Each named move below is a turn or a mirror, shown by a few rows before and after it. Which moves, in which order, take the first row of each later pair to the second? The first pair is answered.
Z858 (before |-> after):
[  6  -5  -3   1 -10   8   9   0  -3   2  10 -14 -11  -8  11   6  -6  -3
  -8   8   1   1   3 -15  11] |-> [  7  -6  -5  -1  -8   9  13   1  -3   0   3 -14 -10  -9   4   6  -6  -6
 -11   9   1   2  -3 -18   7]
[  5   1  -5  11 -10 -21   6   0  -7   1  17 -11  -5  -9  14 -14 -15   4
  -3 -16 -13 -18  20   2   5] |-> [ 13   0 -16   1   2 -13  15  12  -8 -10 -12  -4  -7 -12 -19 -12 -13 -18
 -11 -11  -6 -14  -6 -11  -5]
[  8   1  -6   6  -3  -8   4   1   0  -4   9  -8  -4 -11   0  -8  -9  -5
  -7  -5  -9  -9   6  -7   0] |-> [ 11   0  -7   2   0  -9   5   3   0  -6   7  -7  -4 -12  -5  -7  -9  -8
  -6  -6  -7 -10   4  -7  -1]
Z28 (before |-> after):
[-2 -2 -5 -7  6 -7  5 -1  8  4 -3 -3 -3 -3 -6  6 -5 -6 -6 -7 -4 -2 -8  0
  2] |-> [-4 -3 -2 -7  5 -3 -6 -6 12  8 -3 -4 -1 -1 -5 12  0 -2 -4 -2 -2  4 -2  2
  4]
[-11  -2   0  -1   7  12  -1  -9  -7  -3   4   5   4 -14  27  -5   9  -1
  12   8  -1  -8 -10   0   3] |-> [ -9  -3   0  -3   9   9   3  -6 -10  -6   3   5   4 -13  28  -7   6  -1
  11   6  -2 -10 -13   1   2]
[  3 -10 -10  -3   7  -8  19  10  -7 -12   8   0  20  -2  -3 -12   3  -2
  26 -21  -8  14  -9  -2 -16] |-> [ -4 -12  -5  -4   1   7  -5   3   6   0   6  -1  21   3  -4   1  16   3
  31  -9   2  29  -8  -3 -14]
[ -3  -3   7  -2  16   3  13   0  -2 -11  -6  10  10   8   2   7   1  -6
   4 -10  -4   9  -9  14 -10] |-> [-10  -4  12   3   7   7  -4  -9   5   1   5   5   9  10  12  12   8   4
   8  -7  -3  16   4  12  -3]
Z309 (before |-> after):
[-16  -6   0  -1  13  10  -1  15   2  -4  -3 -14  -9  19 -20   8   4   5
  -2   0  11  14   5  15 -11] |-> [-19  -3   1   3  10  -1   1  11  -1  -2  13 -17  -8  21  -4   3  -1  15
   1 -10   3   7  15  22  -8]
[ 27  -5   9  -6  -2  12 -11  -8   4   7 -18  19   3  27  10   5 -11  -3
  -6  -2  -1 -15   3   2  -6] |-> [ 26  -3   7  -1  -9   5 -16 -12   3   9 -10  12  -1  22  16   0 -14  -2
  -8  -3  -4 -16  12   0  -2]
[ 12  -2  -2   8 -11 -20   3   1  -3  -7   1  -8  -9  -1  -8  -1  -6   2
 -13  -2  -2  -6  11  -6   0] |-> [ 12  -3  -2  -2   3  -7   9   4  -5 -16 -13   5  -2   5 -15   7   0  -3
  -7   2   3  -1  -7  -2  -7]
Pairs:
(two moves a pair)
[ 11   2  -8   3   5   1   1   4  -3  -6   0   5 -11  -1  -6  -2  -6  -9
  -4   0  -2  -7 -13   7  -2] |-> [  2   2  -1   1   4   6 -12  -6   0   2   7   9  -5   9   8   5   1   3
   5   3   2   1  -6  18   2] : Z28 Z309
[  9  -1   6 -31  15 -13  -3   9 -22 -24  -4  10   8  15  -1   1   7  13
   4  -1   9   8 -22  12  -3] |-> [ 14  -1   1 -21  -6 -12 -23  13 -13 -15 -14 -10  -9   3 -25  -2   7   2
  -9  11  16  16 -13 -12  -1] : Z309 Z309
[ -3  -1   6   6 -13   2 -18  -7   8  12   8  -7  -1  -4   7   0   1  12
  -4   2  -6   7  16  -3   9] |-> [  0  -1   0   9 -15  -1 -15  -1   8  10   6 -12  -7  -9  -2  -2  -2   5
  -9   2  -5   4  14 -10   8] : Z858 Z28
[  6   6  -2  -1  15  -8  28  14 -20 -16 -10  -4   0  -4 -16 -11  -4 -13
 -11 -16   4 -15 -11 -11  -5] |-> [ -1   2   4 -11  26  10  20  11 -15 -16 -19   9   8   6 -15   4   7  -8
  -2  -7  13   1 -23  -4  -9] : Z858 Z28
[-8 -1  6  2  0  4 -8 -7  1  5  8 -3 -1  6  5  1  0  3  2 -2  4  2 13  1
  6] |-> [-4  0  4  4 -4 -3 -2 -2 -2  3  9 -6 -3  1  4 -4 -7 -1 -3 -5  1 -7 14 -3
  6] : Z309 Z28
[  0   4  12  -1  14   1  12  -4  19   1  20   2  17   8   9  -5   5  16
   1   8 -14 -20   8  11  12] |-> [  5   1   7  -9  23  13  11   2  21  -3  -2   8  19   8 -13   3  13   4
  -2  17  -4 -10 -11   3   3] : Z309 Z309
[-11   3  12 -15  10  -6 -12   0 -21   4  12  23   4  -6  14 -13  -6  12
   1   8  -4 -14 -10  17   7] |-> [ -7   5   9  -4 -10 -13 -26   1 -17  15  12   5  -6 -14   5 -17 -10   9
  -8  11  -3 -12   7   2  13] : Z28 Z309
[-16  -4 -15   4  -1 -10   1   1   7 -10 -11  -9   8 -19   3 -10  10 -11
  -4   6   1  23 -26   2  -3] |-> [-16  -2 -15  10  -7 -22   4   0   2  -9   3 -14   7 -23  12 -17   3  -8
  -8  -1  -9  13 -16   4   1] : Z28 Z28
[  8  -6  -3  -8  11  14  -3  -4   3   1 -22  -1 -12 -15 -25  14  13 -18
  10  13  19  21 -40 -14  -1] |-> [ 17   1  -8   6   1 -28  29   1 -16  -8  12 -15 -18 -28  -2 -16 -19 -12
   1 -18  -7 -20 -17  -8   9] : Z28 Z28
[  6  -6 -10   6 -26   7 -25  -4  -7  16  -1 -17 -11  -3 -14   3  -3  -7
  -7  15   8   9   8 -20   4] |-> [ -8  -6   2  -9   4  13  -5 -13 -13   1  11  14   9  18  27  14   2  16
  17   2   0   9  -6  18  -1] : Z309 Z858
[  2   8   0   1 -13  -7  -7  -5 -11   3  22  -9   0  -3   7  -4  -1   8
  -5  -7   0   5   8   0  10] |-> [  1   5   0  -9  -4  12 -14  -3  -6   1   1  -1   3   2  -7   9  11   1
  -3   6  11  22 -10  -4   4] : Z28 Z28
[-13  -5  19 -18   8  22   0  -9 -15   5 -16  11  13   3   0  10   2   3
   6   4  -6  19  -9  10   4] |-> [ -3  -7  10 -15   1  17   5   2 -18   3 -27   1   5  -8 -25   3  -5 -11
  -7   6  -4  14 -13  -9   1] : Z309 Z858
[ 10   1  -3   4  -4  -2   3   7   1   7   4  -7  -4  -8 -14  -1 -14  -8
 -12  -2   5  -3  -2  -5   3] |-> [  8  -2  -2  -4   6   8   4   6   3   2  -3   3   1  -3 -15   6  -7 -10
  -7   0   7   4 -14   0  -1] : Z858 Z309
[-16  -1  16  -2 -15   8 -24 -12   4  15  13  -4   4  15  30   9  12  18
   2   6   1   9  19  12   8] |-> [  1   3   3   7 -22 -21   1   2  -9   3  19 -19  -6  -3  22 -17 -11   4
 -16 -12 -15 -20  26   0   9] : Z309 Z28
[  5   5   0 -18   8  18 -11   8   8  -2 -25   7  -9 -17 -15  -3   5  -8
  -7  -4  -2  14 -16  -3  -6] |-> [ -2   6   7 -17   6  25 -21  -2  12   6 -19  11  -7 -10  -4   6  12   1
   1  -1  -1  21 -10   5  -2] : Z28 Z309
[ -5  -1  -4   6 -26 -14  -8   1  15  12   6 -29 -13 -10   3   2  -2  -6
 -10   3  14  -3  13 -29   8] |-> [ -6  -4  -2 -23  20   3  23   6   5 -17 -12   9   9   7   7  15   4  -8
   4  -6  18   1 -30  -1  -8] : Z858 Z309
[ 11  -4  -3   5  -5  -3  27   2 -10 -16 -18  -3  -7  -1 -14 -20   9  -4
  -8   6   2 -15  -4  -4   5] |-> [  2  -2   5  17 -21  -5   9 -11  -2   2   1 -15 -10   2   4 -18  11  12
  -4   8   2 -11  18  -1  17] : Z28 Z28
[-12   2   7   8   7  10 -13  -4  13   4  15  -3   8   6  17   8   8  17
   9   0  -1  12  10  14   7] |-> [  3   4  -4  17  -2 -12   5  10   2  -4  15 -17  -3 -12   5 -14 -11   2
  -7 -11 -12 -13  14   0   4] : Z309 Z28
[ -6   4  10  18  -6 -18  21 -15   0  -1  13  -5 -12 -15   1 -11  -9  12
  -9 -16  -7 -20  31   9   0] |-> [ -8   2   9   0  25  -2  40  -9  -4 -18  -5  22   0  -4  -3   0  -1   7
   1 -16   0 -12   0  23 -13] : Z309 Z309
[ -5   6   7  -5  27   9   0 -10   4 -10  -6  22  16  15   8  10  16  10
   5 -11   7  11 -14  23 -11] |-> [  0  10   0  -1  25 -12  16  -5  -7 -14   6  16  14   9  16  -3   2  10
   1 -26  -5  -6  -7  25 -11] : Z28 Z28
[ 0  8  1  6 -3 -3 -1  0 -3  6 17 -4 -1 -6 13 -7 -3  3 -8 -6 -4 -2 11  5
  6] |-> [ -1   3   1   3  -4  12 -14   2   5   9   0  -3  -2  -7  -5   5   9  -5
  -9   8   7  14   1  -3   3] : Z858 Z28
[  3   3   0   2  -4 -10   8   3  -3  -6   9  -1   2   2   9  -6  -6   2
   6  -7  -1  -8   3   4   4] |-> [-4 -1  5  1 -7  2 -9 -2  6  0  4  2  5  8  7  6  4  7  9  5  7  7  5  3
  4] : Z28 Z28
[  4   1   1   3   3  -9   6  -1  -4   0   2  -6  -4  -3   4 -12 -11  -3
  -2  -4  -3 -14   3   3   6] |-> [  2  -1   2   0  -1   7 -13  -3   6   8 -10  -8  -7   0  -7  -4  -1  -6
  -3  10   9   4   0  -6   6] : Z309 Z28
[  6   3  -8  12 -17 -16  15   7  -4   1  -2  -9   5  -4  -7 -20 -17  -1
  -8  -6 -11  -1   6 -11  -4] |-> [ -3   0   1   1   5  -3  25  -1  -3  -5   1  12  21  13  15  -7 -12  12
   6 -10  -9   5 -10  13  -7] : Z28 Z309
